Each row is where one point has got to under a steady rotation. How many ticks took it there?
The counts run from 0 to 582.
[ -6  22   9  16 -18  -8  -1   3 -12  24  -9  -1  -7 -20  -9  41 -27  19
 -19  14  27 -37  20 -46  15 -13 -45 -14   0  -2  -8  16 -15  -1  11  16
  22 -14 -25 -19  13 -48  -4  -7  -4  -1   5 -11 -30  -3 -17  30  22] -> 523
[  9 -17   9  16  15  18   0  17  10 -32  20  15  -1   2   2 -31   3 -39
  -1   0  -9  24  14  10  37  17  30 -13 -39  34 -10  27  14  17  -4  -9
 -36  24  18   0 -17  16  30   1 -10  24   3  34   6  -3  17 -29   8] -> 39
[ 19  31  14  23  16 -16  44 -15  30 -17  -6  19  -7  14  11  48   6  -6
 -25 -11   3  27  18 -12  -3  49  18  -2  -2   6  18  26  30 -11  -4  -9
  -2   1  18 -34  50   6 -23  28  27  19  11  10 -10  -9  -3  -8 -21] -> 3
[ -7  19 -36  -2   9  26  20  21 -32 -12  -4   8  17  18   7  -8 -16 -27
 -35  33  15 -29 -10  25   7  22  -5  44  26  -4 -41   0  -3  -4  25  15
 -28 -12  41 -14 -37   4   0   3 -17 -15 -10   2   0   9   5 -18  -1] -> 307
[-11 -13 -14 -13   7  23   4 -12  20  21  32  24   5 -13   7  -4  35   6
  14  -5  -5   5   4  51 -21   0  19   6  15  14 -25 -29  -8   9  28 -29
 -21  13  26 -42  -1  44 -19 -11 -12  22  26   5  -4  24 -24 -13 -34] -> 426
[-33 -18  -9 -14   8  -5   6   4   6  50   4  12  14 -10 -32  23  -8   8
  -2  13  13 -20   3  38  -9 -38   3 -29 -14   6  24   3 -11  34   6   8
   9 -26 -37  14 -38   7 -27 -22 -19 -11  14 -14 -28   1  17  37  11] -> 434
[-17 -27  43   8  20   6  -9   5  14   0   0   1   0   6   7  45 -37 -21
 -12  11  13 -14   7 -10  48   1  -7 -45 -26  16   1   7  -5  27  34 -31
 -30   9   0  17  -9 -26  -8 -34  -3  15  16   8 -14 -18  28   8   2] -> 280
[ 31  27 -18 -40   6 -13  35   9  -8  -2 -14 -17  16  39 -11 -12  43  15
  -6  22 -19  12   4   6 -40 -17  -2  19  -6 -17   9  10  15 -19  -5  20
  23  -5  24  10   8  17   8  61  -4   0 -47 -16  14  -5   6  19 -16] -> 198
[ 10  14   5  11 -19  19 -23  21 -35 -14   8 -23   1 -13   1  13 -39 -27
 -26  25  21 -27  22 -57  56  -5 -33  -2   1   1 -29   1  -4  -4  27   7
   1  18  15   7  18 -50  30  -7 -15  -3  -8 -10  -9   0   3  12  -1] -> 459
[ 15  27 -20  -3 -23 -14  37 -31  14   1 -14  19  -7 -23 -17 -30  28  25
  30   0  -2  -9  25  -2 -30   2  17  13   4  -2 -13  41   0 -19 -31  23
   1 -22 -15 -58  -6  10  -3  20  24  11   3  -2   1  22 -20  -3  27] -> 15
[  8 -39 -11   0  -1 -24  -3 -15  13  -1   6  37 -24 -52   3 -17   4  15
  39 -23   5   1  12  13  10 -11   4   9  19  23 -29  16   6 -26 -21  -3
 -18   8   1 -60   8   6  -2 -20  28  20  22  42   7  -9 -30 -11  19] -> 413
[ 21  16   7  18 -11  -5   2 -24  -4  -6   1  12 -19 -10  28 -31   9  31
  27  -8 -14   1   2 -30  19  30  12  20  -1 -11 -36  15 -26 -41 -21  -4
 -24  -6   9 -33  -1 -14   3  12  43  20   2  22  14  -7 -49 -40  17] -> 233
[-13 -35 -16 -27  10  10 -14   9  -1   4  13 -27  23  -1  -1  -3  -4 -24
   0  20   9 -34 -19  23   3 -19   6   5   6 -18  -7 -43 -14  27  42  -6
 -21  16  13  32  -9  -3 -17 -22 -12 -33   1 -31   2   6  47  19 -38] -> 549
[-20  -9  41   6  14  28 -20   9  -7  -7  12   1   3  25  21  32 -32 -33
 -43 -13  -5 -23 -38 -10  22  25 -19   0 -10   8  -8 -45 -30   9  14 -16
 -10   2  27  53 -17  -6   3 -19 -15  -8   8 -12   4  -1  -4   1  -4] -> 396
[  3  23   2   8 -12  10  -7  -3 -44   5   7 -23  31  27 -27   0   4 -12
 -27  -4 -16  17   9 -30  -6   0  14   7 -41 -16  28  17   7  18 -14  19
  37 -33 -25  42  17 -20   4  31 -11 -13   0 -19   6  15  18  -3   2] -> 212
[ 11  30   2 -31 -12  12  12 -17 -11   0  12 -32  31  21 -14 -17  36 -14
  25  24 -19  -4  40 -20 -10 -18  20 -22 -46 -11  -7  31   3  20  18   3
   9 -13  -8   8  17 -15  -5  44   6   0 -12 -47  -4  14  25  10 -17] -> 147
[ -3  13   7  26  18  10  29  27  27  -9 -11  33 -17  15  10  48 -29 -20
 -53  15  19  -5 -13   2  17  31 -25  10  25   9 -16  -5   0  -2  14  -2
 -22  16  32 -18 -10  27  -8 -14 -22   5  -2   4 -15   1 -19   8   9] -> 526
[-20 -37  24  -7  20 -23 -26   7   9  13  -3  -8 -20   0  24  17 -25  26
   8  12  -4 -20 -19   3  26 -27  -8 -20 -20   2   9  -9 -36  23   0 -24
 -22  -6   2  48 -51 -16  -3 -17   4   4   2  19 -23 -30  17  -1  14] -> 100
[ 15 -20  -9 -23  12 -22   0  -1  -1   6  -8   4   6   7  26  47  11   4
 -15  10  13   3   2  18 -12  -7  -1   7  46  -6  -4 -32  16  -7  38 -22
  24   1  41  -2  51  -3 -32   1   1  -9  -4   4  -9 -28   7  11 -55] -> 186
[ 26  29   3  28   2  -9  17  -2  34 -34 -12   2 -46  11  13   0   6  -1
 -13   5   2  20   8 -43   8  23   5   9  -1  -2   7  27  21 -19 -42 -21
  -9  14  22  -9  10  13  21  38   0  20 -28  12 -35  10 -16 -14   3] -> 285
[ 21  33   4  42   4  17  -2 -13 -10 -28  20 -12 -15  19   1 -34   5 -15
 -13 -22 -13  30 -15 -28   5  41  23  18 -26   0   9   4  -7 -32 -34   0
  -5  14   4  19   9  14  21  13  10   1  -5   5   7  33 -29 -32   2] -> 452
[ 22 -48  14  -7  11 -23 -42 -30  43 -14   0 -29 -32 -13  11 -14  24   0
  42 -23  -3  10 -21  -9 -16 -16  21 -14 -11  -2  33 -21   6   2 -38 -16
   8  23  14  37  28   7  14  19  15  -3  -7  -5  -2  -5  27  -3 -36] -> 506
[ -7 -18   5  52   0 -14  -7 -20  30   2   2   4 -48 -23  26  27 -31   8
 -12   0  27 -11 -22  -7  17  22  17   4  11  -6   9 -18 -21   4 -18 -19
 -35  -9   1  -5 -13  -1 -26 -22  13  -2  27  15 -43  15 -12 -18  -1] -> 463
[ 13  -1 -14 -14  11  -9  29  14  -4 -15 -14 -16  32   9 -37  10  19 -38
 -16  22   5  11  13  17  -3 -23  -4  -5  -2   5  20  17  47   9   8  18
  30  14   5  -7  33   9  -1  14 -15 -16 -29 -10   5  -7  64  34 -22] -> 315
[ -1  -6  -6 -24  12 -10  18   0 -27  15   4  -6  50   8   2  27   6 -22
  -2   6   1  -5  17  17   8  -3  20  -9  10  -8   5 -12   4  14  55  -7
  -1 -10   9  -4  37 -13 -37 -15  13 -18  18  -9  27 -17  33   7 -46] -> 367
[  2 -39  24 -12   6   8  -2 -22  28 -12  28   2   7 -10   3 -31  38 -16
  46 -16 -29  22   4  30  -2  -5  43 -21 -38  22   9   0   8  15   0 -22
 -27  22   4 -16  -1  31  11 -10  13  21  13   0  19   5  13 -14 -20] -> 324
[ -4 -10   1  19  11   9   5 -13  10   0  33   3   7   2 -18  11  34 -23
 -10 -19   2  47  19  38  -1   2  44 -15 -31  24  34  13  23  28  -4 -24
   4  15   1  -5  26  32  -7   3 -17   9  33   6 -18  20  13  -2 -38] -> 556
[-10 -36  25 -37  28  -2 -11  30  16   7   8   1  13  15  -2  10   6  -5
   7  13 -20  -9  -8  30  11 -38 -19 -27 -12  13   3 -10 -13  21  29 -21
  -5  27  20  34 -29  20  27 -19 -32   9 -25  -2  12 -25  29  37  -5] -> 382
[  2 -17 -17  14 -13 -39 -29   4 -17  17 -32  -8 -23 -16   0  31 -21  28
 -24 -10  22  -5 -11 -25   1 -29 -23   9  24   0  22 -16   6 -24 -26  10
  40 -10  -5  16  28 -36   5  -5  -6 -21  -4  11 -17 -24  -8  19  -7] -> 406
[  3  17  19   7   4  25  18 -16  32 -23   6  -6 -16  31   3 -34  11 -17
  20   6 -30  -5  -7 -24   1  28  22  -2 -44  -9  -5  31 -20   7 -29   7
 -36   0  -4  14 -31  21  22  30  11  13 -17 -21   5  34  -7 -19  24] -> 387
[ 24   2  -8 -14 -30   8 -34 -10 -12   4  20 -45 -11 -19 -18 -33  35  17
  34   8  -8   5  18 -29  -6 -51   2 -15 -29 -15   3   7   2  -6 -21   1
  21  16 -19   9  15 -18  31  21  -2   5 -29 -20 -21  10   9  24 -15] -> 327
[ -4 -17  -1  -1  16   4  28 -24  12  -3   4  25  12  -9 -21 -22  30  -5
  13 -30 -21  20 -28  49 -30  14  29  20   7   4  23 -22   3  -7 -18   8
 -14  -8  -3 -27   1  45 -28 -16  19 -10  24   1  37  10  -4 -10  -6] -> 542
[-20 -48  11 -27  13  -1 -32  26  10  14  18   1  -2  -2   5  -6   6  16
  18   6 -11 -17 -17  29  11 -42 -19 -24 -12   5  -4 -24 -25  19  17 -16
 -15  19  10  37 -58  18  18 -25 -24   4 -17   9 -10 -19  11  19   8] -> 383
[  0 -50  18 -32   1 -32  -9 -24   2   1 -20   7   3 -13  11  15 -12  14
  28 -21  -6 -31 -22  -8 -22  -7 -23   6  24 -10   1 -26 -10 -23   5  12
  17 -25   7  -1  38 -27 -17 -11  38 -11  11 -12  48 -36   7  14  -2] -> 354
[-18 -38 -27  -6   5  -8  -9   6  14  -1   0  34 -13 -46   7  -2 -11   4
  18  -3  26 -10  -2  40  -3  -1  12  22  38  23 -23  -9  14  -6  -2  -7
 -32   4  31 -44 -11  17  -4 -30 -10  11  22  42 -12 -13  -2 -18  -4] -> 129
